Each path below is one point turned by a fixed rotation once a step. After each direction that follows a path, write how fast that rotation turns it, in degrees per step (0 if it stays still).
Each turn is a multiple of 5 degrees from 10 to 175, or 0.
Each row of a path follows its step; steps can be skipped.
Rotation 1:
step 0: [ 1.61 -1.22 -0.64 -0.89 -3.76 -3.08  0.46 -1.90 -3.92  3.09  1.30  0.32
 -0.02 -1.20  0.65  1.74 -2.13  5.43  1.26 -1.61  4.28 -2.87 -0.41 -5.02
  2.11 -1.08  2.49 -1.27 -1.03  1.73]
step 1: [-2.71 -0.75  1.55 -0.59  1.94  1.53 -2.70 -0.21  1.27 -2.90 -1.08  5.56
  0.72  1.02 -2.30 -0.35  1.90  0.66 -5.39  0.17 -3.64  3.76 -1.63 -2.15
  3.34 -2.77  3.06  1.51 -0.52  1.33]
step 3: [ 3.37 -2.75 -0.51  3.86  2.61 -3.33  4.69 -1.04 -1.66  0.27 -2.47  0.59
 -0.83 -4.23 -0.79  0.19 -1.67  3.81 -3.83 -1.26  1.63 -0.03 -3.01 -2.54
  1.28 -0.41 -2.73 -1.04  1.33 -2.58]
step 4: [-5.09  3.20 -3.14 -1.20  0.78  1.47 -4.21 -2.16 -4.32  0.15 -1.48  2.31
  1.75  0.30  1.25 -0.93  2.11  0.80 -3.15  5.50 -0.35 -1.78 -0.77 -1.57
 -1.11 -0.12  3.15 -1.34  2.40  0.50]
step 5: [ 1.79 -2.64  4.87 -5.09  2.52 -3.81  1.66  4.34 -0.30 -3.05  3.20 -0.67
  0.27  0.46 -0.27  0.85  1.07 -2.21 -3.80 -0.04 -0.81 -0.57  1.99 -0.38
 -4.53  0.93 -0.57 -0.25 -0.40  1.45]
step 6: [ 1.27 -0.03 -1.14  1.25  2.30 -0.73  1.26  0.58  1.01  4.54 -2.80 -1.38
  5.37 -0.90  0.64  2.52 -0.84  1.18 -1.22  2.86  5.32  3.59 -1.31  3.90
  1.44 -0.91 -1.69  0.67  0.64 -3.85]
step 8: [ 2.45 -1.47  4.85 -5.08  3.59 -3.45 -4.28 -0.53 -0.59  3.21 -0.61  3.43
 -1.22 -0.20 -0.55 -0.85 -0.88 -2.11  2.79  1.97  1.77 -1.39 -1.06  1.67
 -0.97 -0.67  0.38 -1.17 -0.03  4.18]
step 9: [ 3.65  0.77 -0.74 -2.41 -4.84  0.00  0.47  0.31  1.41  1.24  5.18 -0.17
  3.88  2.73  1.77  3.40 -0.32  1.92 -3.46 -1.15  2.68  3.70 -1.16 -0.25
  2.88 -2.09  1.11  2.54 -0.30 -1.30]
step 10: [-1.84  1.70  2.36  0.73  4.05  2.31  4.54 -2.33  5.69 -0.01 -3.51  0.42
 -0.61  2.66 -1.54 -0.71  2.84  3.64  1.14  1.70 -2.07 -0.45 -1.54  0.43
  1.41 -1.86  1.60 -1.51 -3.82  0.83]
Speeds:
[ 0.45 -0.81 -2.57 -0.34 -0.31 -0.63  1.74  0.36  1.35  0.68 -0.41 -0.92
  0.13 -0.22  1.00 -1.55 -0.27  0.71  0.06  0.74  0.82  0.12 -0.23 -0.99
  0.68 -0.39  0.20 -0.51 -1.10 -0.63]
110
[-1.39 -0.24 -0.24  0.37 -0.51 -1.65 -0.18 -0.68 -0.55 -0.90 -1.39  0.53
  0.28 -1.49 -0.68  0.32 -0.72 -0.59 -0.90 -0.76  0.02  0.00  2.37 -0.65
  0.09 -0.46  0.88  0.21 -1.06 -1.02]
25
[-0.37 -1.30  0.80 -0.35  2.51  0.06  0.93 -0.51  1.04 -1.03 -0.68  0.49
 -0.39  0.52 -0.24 -1.06 -0.52  0.58  0.13 -1.59  0.87  0.14  0.54 -0.49
  0.18 -0.99 -0.75  0.06  1.47  0.81]
155
[ 0.62 -0.16 -1.50 -1.83 -0.94  0.06 -0.54 -0.21 -0.19  0.60 -0.46  0.98
 -0.79 -0.05 -0.55  0.24  0.54 -0.91 -1.00 -1.51  0.53 -1.00 -0.71  0.00
 -0.79 -0.61  1.33 -1.59  1.26  0.71]
90
[ 0.62  0.20  1.67  1.32 -1.07 -0.45  0.88  0.87 -0.88  0.58 -1.36 -0.59
  0.35  1.27  0.67 -0.86  1.15 -0.26  0.19 -0.33 -0.02 -0.61  0.56 -0.81
 -1.29 -1.53 -0.06 -0.91 -0.66  1.05]
140
[-0.19  1.14  0.35  0.69  0.26  0.72  1.44 -1.80 -0.63  0.84 -0.85 -0.02
 -1.54 -1.10 -0.05  0.32  0.09  0.68  1.07 -0.56  0.24 -0.37 -0.72  0.11
 -0.84  0.32 -0.71 -1.16  0.21 -2.15]
95
Rotation 2:
step 0: [ 1.33 -0.89 -1.30  1.59  2.76 -1.88 -0.46  1.53 -3.19  2.08  0.25  2.37
  1.30 -1.18  3.28  4.27  1.00  0.92  3.19 -2.27 -3.78 -1.47  0.81  0.00
  3.18  0.74 -2.73  3.65  3.22  2.41]
step 1: [-1.34 -1.73 -0.27 -2.18  1.22 -1.74  2.03  0.27 -3.15  2.31 -2.05 -0.41
  0.19 -0.85 -3.13  3.82  0.96 -5.96  3.92  1.11  0.35  0.98 -4.68 -0.13
 -0.23  1.78 -2.77  0.66  1.96  0.32]
step 2: [-0.67 -2.61 -2.78 -1.46  1.38 -1.07  6.18  0.22 -1.06  1.60 -1.67  2.53
 -0.87 -1.81  3.91 -1.28  1.10  2.43  0.59  2.18 -0.54  2.64 -5.90 -0.82
 -0.01  1.52  0.64 -1.22  0.61 -1.75]
step 4: [-1.20  1.77  0.52  0.44  4.71  1.68 -3.42  0.97 -4.13  0.46 -2.98 -0.08
  1.01 -1.41 -2.15 -3.10  4.77  1.81  1.97 -0.10 -0.86 -1.09 -1.77 -0.31
 -1.12  2.93  2.11  0.89  4.09 -0.89]
step 5: [-1.67  0.82 -0.88  2.95  3.05 -1.93  1.08  2.05 -2.38 -2.04 -1.81  0.90
 -2.21 -3.14  0.79  2.81 -0.74  0.54  0.00 -0.56 -3.04 -1.10  0.56  0.66
 -1.30  6.46 -1.16 -4.16  2.28  2.31]
step 6: [-4.20 -0.04  3.96 -0.42 -0.70 -3.20  0.53  1.14 -2.58  0.03  1.39  1.65
  3.66 -0.19  0.57  3.77  1.74  0.27  2.67  0.05 -4.99  0.84 -3.99  3.37
  0.58  0.91  0.04 -1.65 -1.45  0.67]
step 7: [-1.02  0.06  1.16 -3.74  0.51 -5.93 -1.48  2.84 -5.29  1.61  0.11  2.00
 -0.75 -0.93  1.53 -0.50 -0.67  1.28 -0.82  2.72  2.63  1.39 -3.44  1.03
 -3.35 -0.22 -2.20  0.17  1.23 -2.18]
step 8: [-2.19 -0.26 -1.89 -2.27  3.02 -0.33  0.49  1.40 -3.77 -1.02 -2.52  3.82
  1.87 -1.36  4.04  0.75 -0.45  2.58 -2.16 -4.24  1.47  1.30 -1.58 -1.34
  2.48 -1.49 -1.11  2.11  2.87  3.32]
step 9: [ 1.60  1.10  2.83 -2.46  0.32 -1.18  2.86  0.29 -4.18  0.39 -2.71  2.76
  0.07  1.00 -2.13 -0.95  1.67 -3.26  2.98 -3.25 -0.27 -4.63 -2.18 -1.66
  2.16  1.71 -0.31  0.20  3.50  2.53]
Speeds:
[ 1.51 -0.57 -0.75 -0.20  0.36  0.48  0.60 -0.68 -0.09  1.90  0.42 -0.04
 -0.26 -0.22  0.73 -0.13 -0.11 -1.59  0.78  0.89  0.49 -0.25  0.15 -0.90
  2.69 -0.99 -1.02  0.20  0.40  0.03]
35
[ 0.23 -0.60 -1.50 -0.18 -0.75  0.61  0.98  1.14 -0.23 -0.53 -0.17  1.03
  0.38  0.96  0.15  0.10 -1.35 -1.26 -0.34 -1.15  0.38 -0.67 -1.83 -0.63
 -0.75 -0.70  0.98  1.38  0.53 -1.24]
55
[-1.61  0.12 -0.32  0.18  0.62  0.10  1.36  0.18  0.97  0.66 -1.04  0.53
  0.25 -0.36 -0.55  0.69 -0.37 -0.15  2.32 -0.61  0.36 -1.68  0.77 -0.46
 -0.66 -0.26 -0.71 -1.38 -1.25 -0.69]
85
[-0.02 -0.39 -0.83 -0.86 -0.47  1.74 -0.60 -0.28 -0.94 -0.46 -2.03  0.29
  0.42 -0.68  0.17  0.85  0.31 -1.35 -0.29  0.17  0.68  0.19  0.80 -0.34
 -0.10  2.10  0.03  0.61 -1.07  1.47]
95
[ 0.86 -1.55  0.94  1.72 -0.27 -0.07  2.24  0.81 -0.56 -0.86  0.06  0.61
  2.06  0.53  0.48 -0.24 -0.13  0.48 -0.16 -0.30  0.07  0.33  1.60  0.52
  0.57  0.06 -0.05 -0.08 -0.08  0.86]
125
[-0.36  0.73 -0.04  0.12 -0.87  0.28  1.39 -0.64 -1.25  0.13 -1.98 -1.58
 -1.53 -0.18  0.48 -1.57  0.31  0.04 -0.02 -1.39  0.07  0.15  0.18  1.65
  0.42 -1.09  0.13  0.34 -0.13 -0.18]
60
[ 0.70  0.85  0.73  0.66  0.85  0.38 -0.59 -0.90  0.01 -1.79 -0.07  0.41
  1.15 -0.06 -1.48 -0.83 -0.04 -0.80  1.05 -0.34  0.67  0.59 -2.08  0.84
  0.78 -0.41 -1.14  0.11 -1.32  0.11]
140
Rotation 3:
step 0: [-1.50 -2.89  2.20 -0.87  0.06  3.16 -1.68  3.03 -0.43  1.07  1.76 -2.70
 -0.82 -3.30  2.47 -2.67  0.88  0.38 -0.56 -4.18 -5.80 -4.19  3.20  0.17
 -3.96 -0.31  2.72 -2.63  0.21  2.42]
step 1: [ 3.45 -3.85  2.05  3.07 -0.09  1.03 -2.76  2.09  0.10  0.20 -5.92 -3.44
  2.38  1.40 -0.02  3.44  3.92 -0.06  5.08 -0.28  0.55 -2.47  0.48 -0.17
 -3.88  1.46  0.32 -0.55  1.41  1.83]
step 2: [ 0.43 -5.60 -1.89 -0.06  2.58 -0.97  0.07  1.03  1.67  0.62 -4.10  5.25
  2.50  2.31  1.40 -0.27  2.85  1.10 -1.28  4.78 -0.56  0.98  0.80 -3.61
  0.63 -0.26  0.73 -5.13  2.69 -1.64]
step 4: [ 2.94  1.71  2.26  1.20  2.60 -0.39  1.14  1.13 -1.81  1.39  0.73 -3.33
  0.00  2.62  5.08  2.08  4.04  3.55 -1.57 -2.31  2.24  3.57  3.68  0.81
 -0.57 -4.72 -2.26  1.92  0.43  3.13]
step 5: [-2.84 -0.74 -0.51 -3.82  1.64 -1.26 -0.13 -1.37  1.09  1.05  0.89 -0.13
  3.39 -0.03  3.41  3.89 -0.20  1.38 -0.61 -1.05 -2.24 -5.98  5.38  0.16
 -1.27 -5.68  0.99 -3.33 -0.23  1.43]
step 6: [-1.03 -4.03  1.53  2.01 -4.68 -0.10 -3.02 -0.48 -2.37  1.83 -4.31 -0.60
 -1.54 -2.33  1.41  3.42 -0.53 -0.92  0.09  0.22 -3.56 -1.90  1.91  6.58
 -2.98  0.77  0.67 -2.81  2.26  0.57]
step 7: [ 1.23 -4.52  3.73  0.77  0.40  2.31  0.54  0.56 -1.95  2.41 -6.41 -0.92
  0.60 -0.26  3.02 -3.40  3.52  0.07 -2.85  2.86 -0.83 -0.64  2.08 -3.41
  1.05  3.21 -0.81  1.03  2.74  2.97]
step 8: [ 0.51 -3.85 -5.56 -1.52  4.45  1.84 -0.09  1.53  1.60  4.32 -5.23  0.20
  1.83  3.37 -0.18  0.91  0.64 -3.25  0.92 -2.62  0.61 -0.03  2.07 -1.84
  3.16 -2.01  2.52  2.02  1.14 -1.55]
step 10: [-2.78 -0.99  3.66 -2.75 -0.69 -0.86  3.60 -0.70 -0.91  3.74  3.71 -1.06
 -1.53  1.27  2.42 -0.60  0.21  4.02 -2.55 -0.52 -5.84  0.04  2.84 -1.59
 -1.19 -4.62  0.42  2.64  2.35  1.68]
Speeds:
[ 0.20 -0.25  0.56  0.16  0.81  0.39  0.70  0.97 -1.98  0.38  0.32  0.10
 -1.37 -0.95 -0.62 -0.58 -0.43 -0.14 -2.11 -0.62 -1.33  1.04  0.73 -0.30
 -0.43  1.72 -0.68  0.81 -0.19  0.39]
100
[-0.46 -0.48 -1.57  0.00  0.24 -0.74 -0.53  0.09 -0.52  0.09 -0.38  1.99
 -0.41 -1.11 -0.10  0.18 -1.23  0.01 -0.52 -0.93  0.53  0.06  0.49  0.54
  0.50 -0.23  0.66 -2.53 -1.37 -1.08]
115
[ 0.94  0.29  1.51  0.48  0.70  0.58 -1.32  0.69  0.08 -0.30 -1.03  1.89
 -0.91 -0.31 -1.02  0.03  0.31 -0.68  0.87  1.61 -0.55 -0.87  0.62  0.18
  1.12  0.05  1.55  0.46 -0.26  0.86]
65
[ 1.12 -0.28  1.30 -2.45 -0.70  0.30 -0.33 -0.79 -0.79 -1.20 -0.45  1.14
  0.96  0.14 -0.55 -1.45  0.48 -0.19 -1.02 -0.61  0.20  0.45 -0.31 -0.84
 -0.25 -1.51 -0.59 -0.68  0.37  0.31]
140
[ 1.52 -0.27  0.41 -0.25  0.17 -0.08 -0.47  0.39 -1.10 -1.14 -1.24 -1.58
 -1.10  0.44 -0.96  1.20 -0.95 -0.28  0.67 -0.80  0.49  0.44 -0.73  2.05
 -0.24 -0.39 -0.06  0.18  0.62 -1.44]
140
Rotation 4:
step 0: [ 1.49  2.57 -1.77 -0.27  2.99  1.21  2.52 -3.37  4.24 -5.84 -3.25 -2.68
 -0.27 -0.35 -1.22  0.51 -0.99 -3.22 -0.13  1.00  2.90  0.44 -2.23  1.44
 -1.63 -2.88  2.05 -2.49 -2.42  2.66]
step 2: [ 1.61  5.55 -5.32  1.57  1.85 -4.37 -0.31  0.29 -0.21 -0.20  0.65  0.32
 -0.55  0.59  2.51 -0.33 -2.68 -3.21  2.67 -2.38 -0.13 -4.63  0.52 -1.65
  3.49  1.17 -3.04  0.42  0.00 -1.30]
step 3: [ 1.33  0.41  0.29 -1.59  1.43 -0.59  1.28 -0.03 -4.63 -5.85 -1.78  0.08
 -2.19  0.82 -2.99 -4.12  3.93 -1.36  1.77  0.27 -1.63  4.52 -0.57 -1.17
  0.02  0.59  0.07  1.86 -4.60 -1.78]
step 4: [-3.84  2.74 -0.59  2.54 -1.31  0.41  1.31 -0.59 -3.75  0.52 -1.27  1.73
  3.99  0.94  2.67  1.05  1.74 -3.30 -5.22  3.80  1.63  2.35  2.60 -1.79
  0.10  0.83 -3.40 -2.58  1.94  0.69]
step 5: [ 2.32 -1.39  3.21  0.18 -0.49 -1.85  3.89 -0.35 -1.52  2.84  4.26  0.13
 -1.44  1.41  1.73  1.48  2.55 -2.02  0.33  1.29 -0.08 -4.43 -1.63 -0.20
  5.38  3.37  1.97 -0.87 -3.86 -2.56]
step 7: [-3.29 -3.14  1.83 -2.54  1.92 -0.52  0.68 -0.78 -3.57  4.42  4.87  1.54
 -0.78 -3.63  4.40 -0.27 -1.16 -1.56 -0.31 -1.05 -0.12  4.67  1.20 -2.18
 -3.27  0.03  1.03 -0.28  0.58  1.50]
step 8: [-0.12  2.10 -0.06  2.74 -2.71 -2.77  1.23  1.38  0.48  4.05 -0.38 -2.26
 -0.99  1.28  2.38  2.92 -1.73 -0.20  0.39 -4.71 -2.22 -0.55 -4.16 -0.79
  1.95 -3.04 -3.29  2.38  0.87 -5.09]
step 9: [ 0.97  0.01  3.94 -3.39 -2.45  1.91 -2.28 -1.53  2.49  1.22 -1.55  1.48
 -0.28 -0.79 -5.20 -1.66  1.18 -2.07  1.00 -1.29 -4.93  3.76 -0.36 -2.01
 -0.79 -1.57 -0.50  0.35 -5.71  0.84]
step 10: [-3.89  2.26  2.19  3.64  0.80  3.26  0.92  2.12  0.24  2.30  0.74 -4.68
  2.48 -0.09 -0.69  1.23 -3.12  1.30 -4.20 -0.27  2.00  2.81  1.31 -1.44
 -1.35 -2.24  0.83 -5.34  0.03  1.57]
Speeds:
[ 0.72  0.64 -0.28  1.10 -0.07  0.86  0.43  0.42  0.28 -0.18 -2.77  0.67
  0.53 -0.14  1.08  0.88 -1.41  0.09 -0.55 -0.22  0.81 -1.00  0.38 -1.39
 -1.10 -0.23 -0.73 -0.32  0.30 -1.20]
170
[-0.33  0.26  0.12 -0.33  0.68  1.23  1.54 -0.71  0.73 -0.63 -0.42 -0.78
 -0.93  1.63  0.23  0.84  0.54  1.24 -0.06 -0.54  0.87  0.75 -0.86  0.65
  0.28  0.47 -0.75  2.43 -0.78 -0.43]
135
[ 0.09  0.11  0.54  0.20 -0.12  0.37  0.21 -0.79  0.45 -0.87  0.70  1.19
 -1.01 -1.44  1.96  0.27 -0.81 -1.01  0.02 -0.56 -0.69 -0.56 -0.97  2.04
 -1.06 -1.33  0.71  0.84  0.55  0.21]
55
[ 1.63 -1.62  0.79 -0.56 -0.46  0.84  1.02  0.27 -1.06  0.23  0.38  0.78
 -1.05 -1.16  0.05 -1.30  0.32  1.25 -0.60 -0.76 -0.07 -0.28  1.58 -0.46
 -0.34  0.36  0.67  0.40 -1.48 -0.74]
175
[ 0.09 -0.37  0.90  0.26  1.07  0.55 -0.76 -1.07  0.83 -0.21  1.32  0.09
 -0.20  0.90  0.52 -0.68 -1.27 -0.53  0.31  1.42  0.59  0.11  1.68 -1.26
  1.31 -1.77 -0.30  0.69  0.26 -0.89]
140
[-0.01  0.20 -1.00  0.17  1.02  0.54  0.55 -0.46 -2.21  1.03 -0.11  1.32
  0.47  0.59  0.50 -1.06  1.38 -1.98  0.36  0.94  0.85 -0.33 -0.88  0.46
  0.15  0.30 -0.08  0.29 -0.28 -1.36]
25
[-0.78  0.54  1.14  0.63 -2.43  0.70  1.14 -0.80 -0.37  0.17  0.04 -0.17
  0.33  0.02 -1.41  0.68 -0.47 -0.61  0.87  0.94  1.77 -1.04  0.59  0.72
 -0.03 -0.33  0.83 -0.15 -0.99  0.71]
70
[ 0.50  1.02  0.32  0.26 -0.46  1.07  0.57 -0.91 -1.50  0.83  1.59 -0.36
  1.11 -0.02  1.50 -0.35 -1.18  1.84  0.16  0.29 -0.30 -0.08 -0.62 -0.17
  0.26  1.06 -1.14 -0.56  1.09  0.86]
120
